One turning vector, and how many ticks it has turned:
The counts run from 0 to 629.
[121 122 123 197 123 171  91 111 138 142  83  77 108 133 135 127  99 158
  96 134 130 135 123 100  87  92 130 162 124 125  75 103 137 121 110  94
 160 106 106 165 131 162 140 126 109 117 178  97 121 120 110 100 148 164
 162  94 145 144 125 145 137  88 165 110 127 105 160 121 115 137 112 114
 156 136 114 154  63]  227
[150 105 162 127 134 168 125 136 162 121 117 158 162 130 179 100 116 112
 184 156 122 140 156 127 149 142 100 114 101 102 128 187 164 197  80 133
 125 178 102 121 120 147 117 105 157 182 104 109 171 165 128 158 112 171
  94  96  99  97 117 148 110 144 111 143 127 127 119 125 133 115 163 115
 112 156 116 179 128]  247
[120 118 109  96 186 100 134  98 125  89 143 120 139 109 152 124 131 122
  89 152 141 128 123 155  75 119 169 162 155 145 141  98  91  93 167  93
 134  92 159 173 139 155 189 154 120  85 147  86 151 164 145 121 128 113
 128 100 149 117 157  78 141 127 142 114 130 121 159 110 163  98  82 117
 122  81  78 113 116]  549
[133 139 123 140  96 154 124 164 119 158 181 184 144 125 132 114 101 111
 156 146 131 125 172  95 124 139  99 108  95 102 121 118 136 190 114 137
 126 135 143 127 133 105  69 108 142 132 106 146 120 127 106 146  77 140
 141 149 132 107  87 136 117 147  86 163  95 153  87 123 136 151 170 132
 157 120 192 113 165]  474
[118  70 139 120 190 146 148 106 164  80 133 123 199 149 151 114 139 122
 141 124 122 149 154 104 164 129 155 125 141 120 106 161 139 179 127 120
 110 153 112 141  86 167 167 113 154  94 140 101 184 153 131 127 125 168
 121  89 102  84  81 150  74 106 113 122 158 127 164  92 139 102 135 150
 110 158 121 137 126]  621
[108 158 143 181  88 168 105 113 130 137 123 109  99 150 102 120 130 182
 121 141 146  64  97 143  96 161 133  88 132  98 153 138 126 130 109  99
 152 124 144  99 113  91 125 167 116 127 127 123 107 126 102  53 120 159
 162  84 137 126 173 106 151 136 165 103 106 124 127 122 124 112 111  84
 144 156 118 158  48]  432
[ 98  80 107  77 181 126 184  90 160  98 128 149 173 136 148  85 136 128
 131 166 147 125 118 123 117 111 158 139 152 117 123 139 124 155 163  99
  90 154 161 163 113 141 191 140 137  93 105  98 175 142 115 126 127 115
 136  91 117 122 153 122 119 126 125  94 137 132 151 117 162  99 101 181
  89 108 105 127  99]  74
[175 109 101 108 107 109 115 110 119 113  94  61  87 156 138 221 134 100
 148 103 127 154 118 137 159 129 137 125 154 165  61 134 132 139  95 107
 150 145 117 146 124 179 116 119 128 126 102 120 135 155 119 118 138 132
 125 123  98 147  98 165 114 108 133 147 126 124 140 141 101 132 125 131
 127 204 145 141 164]  45
[127 118 116 145 133 169 131 117 147 156 156 157 142 105 139  57  61 124
 106 101 142 108 125 116 156 143 101 116  75 120 139 118  93 148 122 151
 113 112 125 108 128  90 146  94  56 131 170 108 115 129 117 106  85 143
 177 105 139 126 167 111 102 140 100 124 123 190 130 138 106 136 129 128
 172 114 140 110  85]  223
[136 153  95  92 140  99 128 123 127 158 105 160 112 104 135 114 105  86
 124 120 132  68 115 179 131 131 104 111 119 162 142 114 103  93 146  96
 107 122 169  96 162 103 141 147  73 140 104 117  98 146 135 118 130  89
 162 116 112 173 189 134 143 133  71 125 109 176 131 156 113 135  83 107
 144 127 124  84 131]  83
[104 141 150 138 138 133 106 103 105 178 130 129 119 158 176 148 140 158
 131 163 106 161 138 153  64 123 133 128 115  92 143  94 111  95 139 107
 131 102  76 145 140  58 120 172 122 133 187 153 168 108 154 149 135 116
 121 154 151 128 110 126 136  94 127 119 150 124 168 103 168 130  96  70
 121  63  83 149 139]  581
[130 106 142 116 156 143  94 109  62 126 155 105 158 164 187 180 177 119
  98 148 134 165 162 125 138 152 136 137 156 104 105  98 153 111 109 125
 115  97 115 108 131  89 117 171 146 157 140 167 132 135 160 155 155 135
  99 123 107 108 100 128 154  93 134 107 156 144 163 119 177 114  86  55
 139 113 110 138 152]  273
[152 133 160 132 119 112  67 138 118 159 109 134 118 141 116 147 106  90
 173 102 109 102 140 174 130 139 110  40  76 155 120 170 113 115  96 103
 139 146 126  75 123 124 109 149 117 160 135 123 130 155 145 121 132 162
 140 115  74 130 101 170 135 117  98 162 120 127 151 114 100 135 156  90
 130 185 140 158 145]  250
[131 105 109 157  72 201 106 103 140 115 156 100 119 140 133  63 125 182
 118 108 127 128 111 108 148 162 121 141 135 109 117 127 100 164  62 111
 150 102  85  90 118  88 132 114 127 129 132 139 107 101 133 116 140 137
 164 110 144 152 161 101 138 141 185  97 133 159 150 123 135 153 112 138
 137 129  96 171  81]  191
[113 119 161 175 150 145 115 133 132  89  78  78 107 159  97 158 193 173
  95 102 116 131 109 152 134 118 138 134 145 151 107 137 134 110  74 102
 115 105  81 102  99 113  98 192 154 115 148 138 113 110 109 112 178 122
 121 106 117 150 118 131 152 114 189 103 160 107 168 102 154 133  97 142
 127 153  83 141  72]  399
[140 125 129  92 176 113 124 137 139  44 158 139 178  91 152 104 162 104
 107 116 136 122 137 144 134 128 163 138 147 130 201 150 112 118 151 127
 109 112 158 112 113 139 132 138 179 117 109 110  96 162 149 138  82 163
 142 104 108 101 152  70 109 137 114 156 158  99 153 108 152 111 143 129
 127 110  99  96  93]  516
[134 137  96 163  97 187 144 117 132 156 153 109  92 119 128 113  53 181
 133 116 142 124 101  97  97 130 130 130 106 103 114 129 125 139 124 140
 165 102 108 139 126 126 138  83  59 109 171 114 150 116  88  71 101 173
 158 125 163 116 152 100  81 107 134 133 122 136 124 131  88 128 137 128
 154 139 156 130  66]  225
[100 109 123  94 225 105 154 141 147 106 107 132 159 119 178 137 144 112
 107 134 114 159 134 141  94  75 127 161 136 120 147 148 151 121 185 133
 119 153 118 176 117 162 133 139 120 127 167 101 154 134 104 145 100 136
 119 108 114 106 139 110  75 103 105 158 172  78 163  88 131 121 121 135
 105  86 120 116  96]  4
[106 100 150 157 181  97 151 160 143 139  69 161 127 125  98 123 158 113
  67 120 108 126 160 121  94  76 118 161  93 170  86 152 163 113 119 118
  80 122 145 169 153 154 130 152 139  91 140 115 152 139 116 166 145  98
 113 104 140 113  84 162 151 108  93 112 111 118 116  95 149 141 157 159
 131 133 121  74 113]  368
[179 148 125  74 149  88  96 130 122 121 106 126  89  83 133 176 150  76
 137  95 114  98 144 176 141 135 108 128 135 161 149 142 144 105 109 139
  99 130 153  83 146 130  84 156 127 183  93 120  85 152 123 162 131  99
  95 134  90 153 148  92 120 138 112 189 131 142 110 145 108 147 144 100
 126 130 132  91 144]  628
[146 106 132 171 112 175 136 109 109  90 121  39 107 137 117 173 139 172
  69 103 138 155 121  93 144 126 166 171 161 129  73 131 173 132  80 138
 130  98  97 143 114 157 120 115 117 110 157 120 115 118 114 107 140 152
 113 108 135 117 118 109 109 107 175 112 155  92 128 104 103 123 118 134
 142 151 134 147  74]  158
[157 118 129  98 135 144  98 115  79 122 167  84 141 156 180 191 145 141
 104 126 124 198 172  95 144 139 147 141 162  95  81 101 148 148 116 134
 138  94  91 136 126 110 110 139 163 132 143 178 110 126 155 155 151 136
 116 135 116 128  67 144 128  95 126 102 150 114 164 123 165 130  97  94
 154 106 133 144 167]  272
[159 136 164 109 118  95  64 129  99 131  89 106  85 129 122 172 154  86
 180  99 107 129 152 184 147 141 118 107 135 152 126 144  90 110  71 128
 117 131  92  75 129 137 103 177 158 156  95 119 135 154 163 145 169 132
  81 116 100 157 103 153 153 122 150 139 136 141 136 138 136 126 124  94
 112 147  90 151 166]  626
[130 139 117 104 150 124 143 109  73 117 166  96 110 160 146 215 128 141
  96 164 163 139 120 120 109 142 191 121 168 100 125  79 146 115 144 127
 146  97 137 148 130 101 116 165 112 129 136 156 130 150 129  91 116 141
 128 150 115 104 119 119  99 105 113 134 157 105 164 126 113 115 101  83
 127 115 166 127 148]  171
[148 120 147  82 184 133 140 135 148  72 138 160 158 102 150  98 161 126
 141 128 151 105 133 159 132 148 132 127 139 111 200 179 151 126 128 148
  98 157 153 114 114 130 124 134 172 134 100 101 137 187 130 141  87 153
  85  94 110  79 157  72 111 168 124 169 140 108 110 102 142  94 151 124
 116 121  87 105  88]  39
[165 148 111 132  84 109  89 127 146 138  97 110  93 137 123 172  66 103
 174 125 105 121 130 142  91 109 118  93 102 144  77 146 110 136 134  98
 174 140 114 134 122 189 112 125  94 132 134 109 161 143 114 105 135 158
 161 143  87 159  96 167 115 104 119 157 115 100 149 113  99 137 129 114
 144 184 153 153 154]  113
[143  78  99 116 146 167 170 119 145 116 138 112 107 111 124 118 106 149
  81  58 118 172 119 104 149 115 132 184 107 154  86 129 138 120 128 165
 115 105  62 134 103 141 140  67  94 108 162 115 119 107 112 144 134 128
 117 157 138 140 121 105  72  97 116 154 180 158 129  99 107 154 138 152
 158 109 136  89 118]  18
[106 117 140 171 140 150 138 118 136  87  86  69 102 178 104 167 180 186
 100 109 134 129 100 122 137 127 161 135 185 120 100 132 168 115  88 118
 144 112  87 117 106 111  92 165 135 115 141 154 128 105 100 110 154 137
 127 115 124 122 133 143 118 111 180 114 163 101 160 103 121 126 123 125
 125 151 117 146  62]  398
[147 110 104 123  98 199 152 100 132 115 146 109 140 128 167  86 122 149
 112 128 159 125 138  94 168 152 118 157 166  83 137 130 168 172  88 152
 131 129 105 121 123 109 118  85 115 159  94 131  98 118 107 131 115 132
 141 105 147 143 206  89  96 145 174 103 134 165 143 149 139 154 106 132
 136 133 138 149  79]  429
[149 131 131  85 132 119 122 105  77 122 134  74 108 138 163 209 159 149
  92 157 154 170 125 132  81 158 167 152 175 126 110  85 159 103 146 115
 138 104 135 171 140 113 141 177 127 127 124 137 149 142 153 128 130 133
  98 123 156 120 121  83 147 110 126 129 135 109 137 125 160 103  84  85
 149  97 110 123 149]  410
[130 136 148 105 171 118  95 140 114  80 131  97 143 114 158 129 182 120
  95 116 121 157 154 180 135 135 138 128 154 120 193 136 126 103 134 143
 111 106 123 104 139 130 132 170 176 131 133 123 104 147 172 169 134 151
  89 110 106 110 143  77 128 121 163 153 174 113 183 110 164 108 127  94
 125  88  57 121 109]  37
[112  95 108  96 188 118 160 130 156 142 107 158 117 126 153 121 118 109
 102 105 106 138 143 150 148  93  98 139 107 154 107 137 126 101 148 137
  96 123  81 106 115 103 108 122  75 163 152 137 108 102 133 194 148  64
 123 129  99 167 147 134  90 118  78 145 178 174 151 130 137 173  94 133
 118  92 136  95 114]  118
[122 153 133 146  95 109 114 171 137 130 118 202 134  99  93  76 125 102
 133 134 126  88 148 133  85  95  98 127  82 159 146 133  66 130 140  86
 114 111 162 121 162 131 124 142 152  85 109 105 131 138 112 145 108  98
 172 132 167 155 103 121 159 154 128 140  79 135 110 115 158 152 164 171
 142 117 107  84 135]  96
[138 122 134 131 109 134  81 128 130 134 111 136 135 153 147 131 111  83
 190 133  99 108 163 144 156 144 104  55 106 122 115 151 125 165  91 109
 131 158 116  83  92 140  66 132 130 188 106 132 122 146 125 133 109 183
 140 114  67 134  94 179  99 114 113 173 126 110 158 116  92 131 168 100
 124 195 147 171 142]  249
[123 110 131 137 150 108 171 183 141 134  99 166 107 116  93 151 141 149
 134 110 126 149 148 118  88  91 127 159 101 170 100 139 141 125 134 125
  97 126 130 150 128 133  97 136 159  89 129 129 177 126  86 140 122  93
 100 167 156 126  53 130 115 125 119 172 114 117  85  86 147 157 154 184
 126 111 132  68 149]  130
